In the rows, 128 means zero.
A single turn carries every row of the set below to another of its rows. Some are shown first; where does it send the rows asked next?
K437: | 106 | 116 | 149 | 146 | 110 | 144 | 152 | 127 | 135 | 122 |  85 | 155 | 144 | 120 | 144 | 100 | 155 | 124 | 120 | 154 |  96 | 184 |  97 | 107 | 115 | 121 | 109 | 138 | 159 | 170 | 110 | 146 |  87 | 142 |  97 | 165 | 149 | 130 |
K317: | 143 |  65 | 123 | 118 | 158 | 153 |  73 | 146 | 105 |  98 | 114 | 122 | 110 | 158 | 141 | 105 | 101 |  75 | 132 |  72 | 120 | 167 | 113 | 160 | 111 | 106 | 117 |  76 | 116 | 169 | 117 | 128 | 108 | 124 | 144 | 125 | 127 | 140 |
K954: | 138 |  80 | 107 | 108 | 141 | 137 |  67 | 160 |  90 |  84 | 118 | 126 | 137 | 112 | 132 | 101 | 101 | 121 | 129 |  55 | 118 | 152 | 117 | 165 | 131 | 124 | 125 |  77 | 142 | 157 | 129 | 156 | 111 | 114 | 174 | 136 | 124 | 146 |
K966: | 114 |  93 | 127 | 134 | 124 |  94 | 115 | 169 |  84 |  84 | 110 | 140 |  99 | 170 | 122 | 122 | 135 | 121 | 128 | 177 | 125 | 125 |  84 |  85 | 142 | 101 | 149 | 105 |  66 | 151 | 137 | 139 | 114 | 103 | 144 | 164 | 159 | 130 |
K211: | 113 | 123 | 162 | 125 | 132 | 175 | 112 | 102 |  98 |  79 | 149 | 130 | 154 | 151 | 155 | 155 | 152 | 103 | 111 | 141 | 163 |  91 | 131 | 146 | 137 | 121 | 123 |  97 | 144 | 125 | 128 | 117 |  95 | 115 | 118 | 132 | 126 | 138 |
K57: |  89 | 112 | 108 | 122 | 164 |  91 | 150 | 160 | 127 | 126 | 149 | 127 | 146 | 108 | 130 |  86 | 128 | 113 | 121 | 136 | 111 | 154 | 125 | 115 | 174 | 114 |  83 |  84 | 174 | 157 | 124 | 136 | 173 | 111 | 167 | 168 | 165 | 130 |
K518: | 136 | 117 | 189 | 114 | 115 | 148 | 121 | 124 | 121 |  69 | 135 | 106 | 119 | 127 |  81 |  77 | 100 | 123 | 130 | 105 | 104 | 159 |  79 |  93 | 157 |  72 | 175 | 138 | 136 | 148 | 112 | 127 |  99 | 128 | 162 | 174 | 144 | 102 |
K645: | 134 | 107 | 188 | 118 | 104 | 144 | 120 | 124 | 127 |  78 | 128 | 109 | 100 | 112 |  81 |  80 | 113 | 125 | 132 |  93 |  97 | 164 |  79 |  92 | 152 |  82 | 169 | 127 | 139 | 153 | 108 | 124 | 105 | 125 | 149 | 183 | 136 |  95 |
K76: | 113 | 139 | 198 | 160 | 121 | 156 | 124 | 132 | 106 |  58 | 124 | 126 | 151 | 113 | 132 | 138 | 141 | 130 | 114 | 162 | 132 | 129 |  83 | 100 | 150 | 102 | 176 | 151 | 109 | 149 | 108 | 124 | 107 | 107 | 126 | 153 | 130 |  99 |
K302: | 120 | 101 | 132 | 137 | 146 | 124 | 136 | 157 |  85 |  85 | 102 | 104 | 108 | 180 | 123 | 116 | 132 |  90 | 117 | 164 | 159 | 115 |  90 | 108 | 159 |  85 | 141 | 112 |  76 | 131 | 129 | 102 | 147 |  78 | 146 | 159 | 154 | 113 |
K761: |  86 | 122 | 133 | 150 | 183 | 124 |  92 | 158 | 112 | 107 | 149 | 108 | 155 | 145 | 146 | 138 | 106 |  96 | 132 | 138 | 160 | 112 | 130 | 142 | 149 | 130 | 114 |  49 | 120 | 159 | 133 | 127 | 140 | 114 | 181 | 130 | 125 | 136 |
K298: | 119 | 110 | 132 | 137 | 159 | 143 | 132 | 166 | 135 | 107 | 127 | 105 | 165 |  85 | 115 |  61 | 107 | 102 | 123 |  93 |  90 | 186 |  88 | 112 | 154 |  90 | 122 | 117 | 184 | 201 | 108 | 156 | 131 | 131 | 149 | 158 | 135 | 107 |
K353: | 124 |  90 | 126 | 124 | 109 | 138 | 157 | 158 | 101 | 107 |  75 | 133 | 157 | 102 | 163 |  96 | 168 | 121 | 103 | 124 |  93 | 155 |  98 | 120 | 109 | 123 | 106 | 154 | 155 | 179 | 123 | 131 | 117 | 113 |  95 | 150 | 137 | 139 |
K124: | 101 | 119 | 172 | 130 | 139 | 181 | 103 | 100 | 111 |  84 | 137 | 126 | 160 | 138 | 146 | 161 | 161 | 113 | 116 | 128 | 158 |  94 | 122 | 149 | 143 | 124 | 118 |  83 | 144 | 126 | 119 | 120 | 107 | 110 | 129 | 125 | 118 | 141 |
K730: |  89 |  99 | 104 | 109 | 173 |  97 | 147 | 160 | 126 | 120 | 137 | 128 | 156 | 119 | 126 |  85 | 132 | 118 | 125 | 131 | 108 | 156 | 115 | 117 | 173 | 112 |  79 |  81 | 159 | 151 | 125 | 135 | 173 | 109 | 179 | 150 | 170 | 151 |

K57 moves to K518
K437 moves to K302
K761 moves to K298
Where do these go?
K211 moves to K730
K966 moves to K317

A single turn carries every row of the set below to another of its rows. Some are shown first; where does it send the rows asked next?
K489: | 177 | 135 | 171 | 125 | 166 |  99 | 146 | 146 | 118 | 121 | 130 | 153 | 143 | 140 | 152 | 161 | 141 |  63 | 149 | 164 |
K234: | 160 | 153 | 170 | 154 | 129 | 117 | 125 | 100 | 161 |  77 |  82 |  92 |  77 | 202 | 151 | 125 |  98 |  57 | 107 | 118 |
K223: | 111 | 161 | 194 | 135 | 137 | 109 | 106 |  90 | 115 |  88 | 127 | 108 |  70 | 191 | 159 | 126 | 103 |  57 | 107 | 125 |
K504: | 125 | 155 | 164 | 128 | 122 |  94 | 116 |  77 | 147 |  87 |  91 |  87 |  62 | 175 | 152 | 131 |  96 |  69 | 104 | 108 |
K609: | 190 | 111 | 128 | 111 | 121 |  89 | 161 | 123 | 162 | 115 |  98 | 130 | 148 | 146 | 168 | 163 | 122 |  69 | 143 | 148 |
K753: | 161 | 155 | 160 | 126 |  87 | 120 | 150 | 100 | 152 |  97 | 131 |  98 | 170 | 118 | 201 | 133 | 116 |  81 | 145 | 152 |
K66: | 183 | 118 | 124 | 120 | 115 |  89 | 169 | 117 | 166 | 131 |  85 |  98 | 140 | 155 | 162 | 156 | 111 | 101 | 137 | 130 |
K531: | 119 | 154 | 193 | 127 | 115 | 121 | 110 |  95 | 132 |  81 | 130 |  86 |  92 | 204 | 162 | 125 | 113 |  59 |  98 | 118 |
K921: | 163 | 123 | 145 | 132 | 151 |  82 | 163 | 121 | 107 | 154 |  90 | 139 | 101 | 134 | 143 | 155 | 107 | 103 | 152 | 155 |
K908: | 150 | 128 | 163 | 137 | 164 | 101 | 133 | 125 | 171 | 126 | 136 | 129 | 179 | 160 | 168 | 135 | 146 |  90 | 169 | 136 |
K950: | 159 | 166 | 153 | 132 | 102 | 103 | 145 |  98 | 179 | 106 | 119 |  73 | 165 | 127 | 192 | 130 | 104 | 102 | 140 | 132 |
K135: | 186 | 163 | 161 | 134 | 163 |  94 | 144 | 137 | 179 | 108 | 128 | 105 | 171 | 159 | 168 | 160 | 129 |  87 | 136 | 119 |
K330: | 151 | 142 | 146 | 131 |  92 | 102 | 157 |  83 | 130 | 114 | 107 | 123 | 130 | 101 | 195 | 133 |  92 |  83 | 160 | 165 |
K991: | 133 | 165 | 187 | 143 | 142 | 106 | 143 | 110 |  89 | 143 | 128 | 120 | 114 | 105 | 161 | 126 | 110 | 106 | 157 | 174 |
K212: | 143 | 151 | 182 | 133 | 111 | 119 | 150 | 106 |  90 | 123 | 134 | 130 | 132 | 102 | 180 | 131 | 118 |  85 | 158 | 180 |
K743: | 163 | 154 | 163 | 145 | 124 | 130 | 107 | 111 | 156 |  77 |  93 | 110 |  80 | 207 | 146 | 125 | 116 |  63 |  91 | 124 |
K224: | 152 | 180 | 187 | 142 | 132 | 113 | 134 | 108 | 131 |  96 | 150 | 125 | 161 | 110 | 198 | 133 | 116 |  70 | 157 | 161 |
K153: | 168 | 156 | 188 | 138 | 183 | 103 | 144 | 151 | 109 | 135 | 135 | 130 | 139 | 146 | 143 | 155 | 140 |  92 | 145 | 152 |
K237: | 152 | 149 | 172 | 151 | 136 | 130 | 108 | 113 | 121 |  93 |  94 | 130 |  58 | 198 | 135 | 123 | 115 |  66 |  97 | 139 |
K13: | 154 | 146 | 155 | 138 | 114 | 123 | 109 | 104 | 137 |  92 |  86 | 119 |  56 | 188 | 142 | 130 | 116 |  80 |  88 | 117 |
K92: | 122 | 140 | 190 | 131 | 121 | 119 | 128 |  98 | 108 | 104 |  98 |  82 |  64 | 191 | 130 | 119 | 112 |  63 | 109 | 145 |
K71: | 155 | 167 | 177 | 144 | 137 | 130 |  97 | 118 | 134 |  83 | 111 | 122 |  72 | 192 | 142 | 131 | 131 |  72 |  86 | 116 |
K931: | 132 | 151 | 147 | 159 | 141 | 118 | 144 |  92 | 111 | 137 | 116 | 147 | 135 | 120 | 168 | 124 | 124 | 116 | 187 | 157 |
K749: | 112 | 138 | 181 | 126 | 107 | 116 | 119 |  86 | 108 |  99 | 112 |  97 |  66 | 193 | 154 | 122 | 103 |  66 | 104 | 129 |
K150: | 132 | 154 | 190 | 129 | 119 | 123 | 120 | 102 | 146 |  81 | 112 |  65 |  98 | 204 | 144 | 120 | 119 |  58 |  98 | 127 |
K256: | 140 | 165 | 168 | 159 | 143 | 138 | 137 | 112 | 127 | 122 | 142 | 126 | 172 | 139 | 170 | 122 | 148 | 109 | 175 | 150 |
K401: | 151 | 111 | 132 | 122 | 129 |  91 | 145 | 107 | 178 | 136 | 113 | 123 | 159 | 145 | 172 | 141 | 142 | 112 | 160 | 121 |
K679: | 174 | 115 | 139 | 109 | 135 |  86 | 156 | 126 | 115 | 135 | 104 | 154 | 115 | 121 | 155 | 168 | 130 |  85 | 144 | 153 |
K959: | 119 | 178 | 195 | 136 | 154 | 101 | 103 |  95 | 128 |  84 | 120 |  97 |  68 | 174 | 147 | 130 | 113 |  64 | 105 | 114 |
K400: | 119 | 147 | 170 | 127 | 111 | 105 | 112 |  78 | 141 |  83 | 110 |  94 |  75 | 195 | 169 | 126 |  92 |  60 | 103 | 114 |
K198: | 187 | 144 | 155 | 113 | 147 |  93 | 141 | 138 | 160 | 105 | 134 | 134 | 162 | 138 | 170 | 171 | 148 |  74 | 133 | 128 |
K309: | 141 |  98 | 140 | 134 | 144 |  91 | 150 | 108 | 141 | 154 | 102 | 142 | 136 | 145 | 156 | 132 | 128 | 102 | 178 | 154 |
K145: | 149 | 146 | 171 | 137 | 110 | 121 | 127 | 102 | 122 | 101 |  85 |  97 |  50 | 176 | 139 | 133 | 121 |  90 |  93 | 110 |
K684: | 146 | 134 | 142 | 136 |  97 |  97 | 164 |  88 | 132 | 138 |  87 |  98 | 119 | 119 | 174 | 121 |  82 | 104 | 156 | 169 |
K956: | 150 | 189 | 200 | 149 | 153 | 114 | 132 | 124 | 140 | 108 | 152 |  94 | 169 | 132 | 177 | 123 | 118 |  86 | 150 | 159 |
K352: | 149 | 162 | 138 | 155 | 128 | 121 | 138 |  92 | 169 | 109 | 123 | 119 | 176 | 136 | 187 | 126 | 127 | 108 | 175 | 128 |
K254: | 153 | 170 | 194 | 142 | 132 | 130 | 112 | 117 | 135 |  83 | 113 |  92 |  78 | 186 | 142 | 134 | 138 |  81 |  87 | 100 |
K852: | 148 | 157 | 192 | 161 | 154 | 120 | 120 | 110 | 120 |  90 |  93 | 113 |  59 | 192 | 136 | 122 | 105 |  57 | 114 | 137 |
K372: | 145 | 132 | 126 | 147 | 101 | 127 | 157 |  88 | 138 | 132 | 101 | 118 | 152 | 134 | 175 | 121 | 125 | 120 | 176 | 147 |
K354: | 135 | 126 | 167 | 133 | 167 |  97 | 132 | 124 | 129 | 149 | 136 | 149 | 145 | 137 | 155 | 140 | 155 | 108 | 168 | 140 |

K959 moves to K852
K354 moves to K931
Where do these go?
K743 moves to K531
K330 moves to K609
K66 moves to K950

